One turn moves every row onto another: examples first, then more rows asked
pag: [ -8 -15   2  -3  -2   0   9   3 -14  -7   9 -16   6   3   8  -5  -4]
Dup: [-10  -7   3  -4  -9  10  12  -3 -10   4  -3  -1   6  16  -7  -3  -6]
fuda: [ -6 -13  -9  -4  -7   6   1  -3 -10  10  -2 -17  10  -2 -13   0   4]
sev: [ -1  -8   5   4 -20  -3   3   2 -15   6  -5 -13   6   7   2  -8  -2]
kur: [ 9 -4  0 -8 -4  2  3 -6 -3  3 -4 -6  6  4  8  3  7]
nono: [-11  -1   2   0   3  -5  11   2  -5  -2  -6 -18  -4   7   3   2  -6]
folu: [ -7 -14   6 -11  -8   0   3   7   0   2   2 -14   7   7   2  18   2]
Temur: [  0 -11   5   4 -19   0   6  -1 -13   5  -4 -13   3   5   4 -10  -3]
rokiv: [ -6  -8  -7  -3  -6   5   2  -3  -9  10  -8 -18   5  -2 -14   3   4]
ponu: [ -5 -13  -6  -3  -3   6  -3   0  -8  10  -7 -17   7   1 -14   4   6]
fazo: [-12 -10   3  -7  -2  -9  -4   0 -11   9   6  -4  11   4 -10  -1 -11]
vos: [-10  -5   2  -3 -10   8  10  -4  -9   6   0  -1   6  16  -7  -6  -8]
Gisu: [ -4 -14  -6  -3  -4   7  -3   0  -9   9  -5 -16   8   1 -14   4   6]
Sipup: [-12  -8   4  -7  -1 -10  -6   1 -10   9   6  -7  10   5  -7  -1 -12]
Tud: [-10  -4   2  -2  -9   8  12  -5  -7   3  -2  -1   6  16  -6  -2  -6]
bod: [ -3 -15   7  -8 -10   0  -1   9  -2  -2   1 -17   9   4   1  16   2]
Dat: [-13 -11   5  -7  -4  -4  -6   1  -9   9   5  -4   9   4  -9  -3 -14]
sef: [ 5 -4  1 -7  0  4  3 -6 -2  5 -4 -4 10  2  8  1  8]
Gineb: [-12   0   5   0   3  -4  11   3  -6  -4  -5 -17  -5   6   0   4  -4]
mogal: [ 5 -2  2 -9 -3  1  1 -5 -4 -1 -2 -5  5  4  8 -1 10]
Belin: [ -9 -17   2  -3   0  -2   8   2 -14  -7  10 -15   9   2   5  -3  -2]
teze: [ -6  -3   7 -10  -4  -1   0   2 -22   7   2 -10  -8   0  -5   5  -6]
Sipi: [-11  -2   5  -2   4  -4   7   1  -4  -3  -4 -16  -9   6   2   2  -6]
gat: [ -4  -6   9  -8  -8   2  -2   3 -21   7  -1  -9  -8  -1  -5   3  -6]
sosag: [-10 -11   5 -12  -9   2   4  12  -1   1   1 -10   6   6  -1  17  -2]
pib: [ -7 -11   6 -10  -5   3   2   8   1   0   1 -14   7   9  -2  18   1]
Vako: [ 1 -2  1 -9  0 -1  1 -7  1 -1 -1 -3 11  5  6 -3  6]
ras: [-13  -2   4  -1   2  -3  11   2  -4  -5  -6 -16  -4   7   2   0  -7]
voz: [ -1  -8   6   2 -20  -2   4  -1 -16   4  -6 -11   3   7   1  -8  -3]
nom: [ -7 -14   6 -10 -13  -2   1  12  -4   0   1 -13   8   2   2  15   0]
votus: [  0  -9   5   4 -20  -3   5   0 -16   3  -4 -11   6   6   3  -7  -1]
diden: [-10  -7   2  -2  -8  10  13  -5  -5   5  -3  -3   3  15  -5  -5  -8]
Seb: [ -3  -4   7  -9  -6  -2   0   2 -24   7  -1  -8  -7  -1  -6   5  -3]
regam: [ 5 -6 -1 -8 -2  1  2 -8  2  3 -3 -4 12  6  5  2  4]
lefig: [ -6 -14   7 -10  -9  -2   2   7   0   2   1 -15   7   6   2  18   2]
fuv: [ -8 -18   1  -5   1   0  10   0 -15  -7   8 -15   8   3   6  -4  -4]
nozo: [ -2 -15  -6  -6  -3   6  -1   1  -9  11  -3 -16  12  -2 -13   2   4]
Vok: [ -2  -9  -4  -5  -2   6   0   1  -8  11 -10 -16   5  -2 -14   5   4]
sol: [ 4 -4  1 -6  0  2  2 -6  0  4 -5 -4 11  2  8  0  7]
boz: [-13 -11   4  -9  -2  -9  -5   0 -12   7   5  -7   9   2  -8  -2 -13]
Lolu: [ -4  -5   8 -12  -4   0  -1   0 -24   5   0  -9  -7   1  -5   6  -4]
bizer: [ -9 -18   3  -5   0  -2   5   1 -11  -7  11 -15   5   2   7  -5  -5]

gat -> Sipi
votus -> Seb
Now these:
nom -> mogal
pag -> voz
Dup -> Sipup
pib -> regam

